Each row is where one point has got to under a steady rotation. How many steps took it there?
The counts run from 0 to 444.
[ 41 -26  12  -4  49 -25  22   5 -38 -22 -29 -29 -42   3   8  -9 -23  16
 -30 -17   8   1 -27  -3 -17   4  -6  -7   4  30  -7   5  33  -5 -15 -14
  10 -17 -20  36 -28  15   7  20  -5   0  11  15   9] => 183
[ 28 -15  15   8  32  -3  26  -6 -13  -4   0 -16 -16  46  14  -4  19 -17
 -31  34  18  -3   0  11 -41   2  20 -36  27  52 -23  10   3 -26  28  18
  16 -32 -26  21   0   1   0  18 -20   8  36 -18   0] => 353
[ 37  -1  25  16   7   1  40  12   5   1  21  -5   1  44 -19  -3   6 -26
  16  -7  27  30  13  -4  -3 -24  -6  30  -5  10 -32 -34  -3  14  21  40
  34   3 -22   3 -25  21 -16 -12  -4  11 -14  31 -20] => 419
[ 18 -11 -21   2   9  -2   7  -6   6  11   3 -31   6   5 -26  41  38  15
  -3 -24  17  -5  27 -26 -23 -23  28   2  35  33  -6 -28  41   2 -27  11
  30 -16 -14  26  -1 -27 -19  21  31 -19  21  24 -18] => 246
[ 12 -19  27 -15  45   9  11  10 -24 -26  -7  -3 -28  -8  11  17  29 -11
  26 -12 -19 -10  -1   1 -21   3  19 -39   0  66  -9  10  21 -13   5 -14
  -2 -33 -13  49 -19   6  -7  13  -8 -12  39 -10 -13] => 53
[ 10 -19  16  -2  26  18 -17   6  -2   6 -43 -34   4   2 -45   4 -22  13
  48 -39   5  -4  13 -27  -6 -46   5  10  -4  19 -26 -16  18  19 -12  -3
   5  -2 -17  40 -43 -16   0 -15   7 -17 -13  29  -8] => 210
[ -3  -8  31   0  41  -2  -5  12 -10 -19 -20 -12 -23   5 -35   9  -7  36
  -1 -31  31  27 -14 -12   3 -37  25 -10   1  14   3 -15  18  -5 -45  12
 -10  -1 -29  42 -25  -7   2   5  19 -27  -6  35 -11] => 284
[ 10   9  12 -22   7  31   3   1 -31  30   0  -3  11  61 -14   3   3 -11
 -14 -27  24  13  32  19   0 -15  -4 -14  35  19 -37 -38 -38  13  44  23
  15 -32 -22   0 -26 -14 -19 -15 -21 -22  -6  10  -4] => 205
[  2  -7   0 -11  52  -6 -10  12  -6 -12 -20 -15 -20 -19   1  27  26  -9
  13   4 -12 -24  12  -9 -28  -4  27 -37  13  51   0  19  39  -8  -3  -2
 -15 -28   1  52   8 -10 -16   9   8 -10  35 -12  -3] => 52
[ 37  -4  10   1  29  25 -10  21   1   6 -41 -32  -8   3  -6 -15   2  11
  61  -7  -7  -1 -27 -18  -1 -26  -5  14 -12  -3 -39 -21  25  -1   1   6
  40 -27  11   6 -24   9   4  -9 -22  25  12  17 -16] => 212
[ 26 -15  45   0  46   4 -10  16 -13  22  20  -9 -35  19  20  11  29 -20
   6   2  -4  22  -8  18   5  -6  17  -1   4  43 -23  -4 -29 -30 -48  14
  31 -28  11  10  -3   8  13   4 -15  -6  54 -20  -1] => 362
[ 40  15  16 -15  38 -11   2  41 -16  12 -53 -20 -23  33  -9 -13  13   1
   4  17  23  -2  -7   1  -4   0  40 -10  15 -12 -30 -18 -11 -14  42  28
  -4 -15  36  15 -13  27   9  14 -35  32 -13   1 -27] => 9
[ 42  -9  -9 -12   6 -18   3  -1 -19   9 -22 -23  26  42 -35  16  -8  -9
 -22 -15  -4   1 -18   1  -2  13  -9  30 -23  36 -52  -2 -16  39 -18 -33
  10 -15  27  12 -28 -17 -44 -32 -24 -17 -18 -19   3] => 3
[  5  27   6 -27  50 -13  -8  16 -11  14 -17  24 -16  -3 -37  33  21  24
 -19 -21   9  10  -9 -13  16  -8  41 -15 -11  22   1  -4   1  12 -29  -3
 -29  -9  10  58   6 -19 -16 -15 -11 -44   5  -5 -28] => 190
[  9  21 -11 -15  37   0   2  19   0  25  -7  30   8  20 -35  21  -8  28
 -28 -18  12 -14  -9 -28  -6  11  20  27  33  14 -18   2  13  26   1   9
   1 -32 -17  15 -26 -15 -26 -29  11 -50   6  31  -4] => 292
[  7 -12  38   3  46 -16  22  18 -10 -47 -17 -34 -48 -11  10  27  -3  -5
  37  -6  15   4   2  -1 -27 -19  33 -21   5  17  -2  -3  24 -11  17  20
 -12   9 -25  25 -25  14  -4  30  -4   9   3  23 -13] => 146
[ 28  -1  27  -4  30 -21 -14  14  -9   9 -13 -38  -1  40  21  -5 -32 -17
 -25  -4  30  44  -2   1  -8  13  33  -8  14  -3 -14  -3 -30 -28 -10  13
  17 -32  -8 -15   0  12   4  28 -22   6  59 -18   6] => 269
[ 32 -23  -1   2  13   2  25  -3  13 -47   9 -21   2   8   1  10  12  20
  36 -35  16  12 -16 -22 -21   8  11  -1  28  28 -21 -19  39   9   3  12
  13 -13 -38  10 -28   2 -19  26   9   3  23  36 -10] => 248
[ 24  -3  20   1  25   0  -7   1 -34  20 -47 -18 -50 -25 -12  37   7   6
 -14 -37  25   2  22   6  -1  -5 -14  -4  25  36   8 -36  28   6 -25   0
  17 -33 -20  19 -49   0  -4  -6   5 -28 -11  33 -14] => 108
[  7   4  19  -5   5  15  24   9 -21  16  14 -16  11  71 -42   8  -7 -13
 -13 -32  19  17  27  18  -3 -15  -8  13  10  14 -31 -32 -34  26  35  11
   3   4 -11  -6 -35 -18 -32 -11 -27 -21 -20  21   0] => 206
[ 26   7  -3   0  34 -11  47  33 -19  16 -14 -22 -35  11 -22  20  24 -30
 -29  18   1   2  -8  14   5 -26  21  15 -30  17 -13 -29   9   1   1  24
  30  -5  21  35  -4   4 -30  -6 -21  18 -50   0 -29] => 318
[ 15  -9  -6 -12  20  19  -4   7   7  15  -6 -33  12  45   1  12  -3 -13
  36 -23 -10   0  17  13  -2   3  19  19  44  21 -49   3  -2   6  54  48
  20 -32  21  -7  23   4 -18   1  -6  12  26  10  -1] => 37
[  3 -27  34  13  24  23  -6  10 -16  33   4 -33   0  60 -12  -9  38  25
   4 -11  29  34   8   0   2 -42  25  11  22  17 -35 -21 -27 -29 -25  18
  42 -16  -7   3   4 -26   4  -5 -12   4  14  16  11] => 75
[-14  -4  -5 -17  50 -21 -14  16  29   4 -21 -25  15  16 -18  36  14  13
  -3  -3   0 -15 -16 -25 -30   7  64 -22  -2  29 -22   7  -4  -3 -29 -11
 -11   8   1  36  35 -29 -11 -10  -9 -20  18 -17 -11] => 264
[ 33 -24   4 -14  46 -10   9   4 -16   7 -21 -14 -41  38   7 -22  -5  16
 -36 -23  28  28 -12  25   3  16  21  13  13  13  -6  29  19 -15  15  25
  12 -36  17  13   6  27   2   5 -25   7  38  18   5] => 185
[  2 -28   4 -10  44 -14 -15 -14   3  -1  10  -9  21 -13  12  36 -21  31
  -1 -22  35  -5  -3 -40 -45 -14  26 -11  28   7 -17  -5   7   5 -18   4
  10 -25 -40 -10  -4 -19 -19 -22   5 -31  33  17   4] => 163
[ 30  -2   8  13  13 -17  42  22  19   1  26  -5  22  39 -38  11  -3 -12
   9  -1  22  23  -4 -18   0 -34  22  56  -7 -10 -23 -17   1  25  16  46
  23   8   9   6   1  10 -26 -18   0   6 -19  33 -22] => 420
[  2  -3  37   8  34 -25  11  14  -4 -31 -28 -43 -28 -28  -6  46  -4  -1
  17  -4  26   1  22  -7 -24  -8  45 -22  18  27   9  -3  24   6  12  14
 -27   2 -30  31 -24  -3  -9  21   9 -12   8  12 -10] => 145
[ 27 -16  11 -11  12   5 -14   9 -23  38 -20 -29  17  52 -36   4   8 -13
 -19  -2  -1   9   3  10   7 -14 -10   7  -8  31 -48  -3 -41  26 -25 -24
  24 -25  15  13 -24 -18 -28 -21 -17 -27 -12 -30   8] => 2
[ 23   1  15 -14  35   6  -1  31 -16  45 -15   1   0  65 -12 -51  20   8
 -17  29   1 -10  -9 -12  -6 -28  27 -20  25   4 -32   5  -2 -19  25  13
   5 -10  -8  21   1   1   9  11 -11  -2  36   7  10] => 84
[ 33   2  14   0  34  36 -13  13 -24  25  16  21  -8  49  -4 -23  25  10
 -13  15  21  25 -20   8  10 -22  -2  -8  28  29 -18 -21  -3 -14 -27  31
  36 -42  -7   5 -21   8   4  -5 -18 -12  18  10  -2] => 288
[ 38 -20  -5 -28  34 -15   0   1  -8  -4 -37 -10 -23   7 -15  18 -12  -2
  -7 -68 -11 -19 -24   3 -14  19  -7  -5  -6  19 -34   7  22  21  -3 -24
   8 -11   2  39 -15  21  -4   0   1 -24  20  10   1] => 396
[ 21  -6  13  -1  22   0  14  -3  14   6   7 -25  19  57  -5  15 -20 -58
 -14 -16  26  -1  28   6 -38  -9  14 -20   8   9 -42 -10 -35   1  45  28
  36  -9 -15   2   4   9 -10  -5 -15  -6  11 -21  -7] => 131
[ 43 -16  14  -4  25  30   7  14 -22  15  35  32  -4  54 -19 -26  18   0
 -30   2  10  16 -32   7   2 -18 -17  15  20  20 -33 -12 -12   6 -26  12
  32 -26  -3   9 -37  -5 -15  -9 -18 -22   6  12  -5] => 289
[ 31  -6  21  -8  33  -6   1  15  -6 -33 -13 -33  -6   5   1  28  -7   3
  13 -37   7  -6 -27 -24 -29   4  26 -49 -11  25 -19 -10   0  -4 -30 -50
   0   3 -30  27 -18 -10  -6  14 -12 -14  24 -25   3] => 266
[ 22 -30  28  -9  71 -10  -1 -12 -10 -20 -32 -13 -22  10  -6   5 -38  14
  11 -33  10  18 -24  -3 -29  -1 -12  -5 -21  30 -26  28   4   8   6 -22
   7 -23 -32  18 -23  -3  24 -43  -8 -34  29  -6  16] => 90
[ 25   7  12 -19  31  16  -8   7  15  -9  17  22  -8   6  -8   8  -6 -14
  36 -28  17  20  10   0   9  -8  19   7  20  25  -3   1  14   1  26  67
   5 -24   8   4  -4  46 -17   3 -25  -1  48  10 -31] => 324
[ 37  -8   5   2  42   5   8  -1  -3  -8 -15 -21 -18  21  29   0  16   7
  -1  25   3  -2  -6   4 -26  10  25 -28  34  32 -18   4  27 -34  26  19
  21 -45 -16  23   7  -8   3   6 -24  20  49 -18  -3] => 352
[ 24  -9  21 -12  50  -5  13  23 -11 -28 -23  -8 -12  -9 -12   2 -39 -14
  26 -26   1 -28   8  -4 -23 -23  13 -29  -2   2 -16   7  30  12  40   7
 -23   1 -20  56 -34  25 -11  -3  -7 -12   6  17  -7] => 220
[ 45  -1  -9 -32  29 -21 -37  -5  -1   3 -34  -7  -4  -3 -14  21 -13   3
 -36 -46  38  -5  -1 -18  -5  22  20 -20  21   5 -10  -5  10  13 -37 -16
  -4 -19   2  32  -7  24 -17  10 -11 -40  17   4 -18] => 98
[ -6  13  -8 -12  30   9  11  34 -15  16  -9   0   0  22 -26  31  31   8
  -2  -4   5   6   4  21   8 -11  26  37  13  19 -15  -7   5  33  14  34
 -14  -8  54  15  -5   6 -52 -15 -15   6 -42  24 -15] => 411
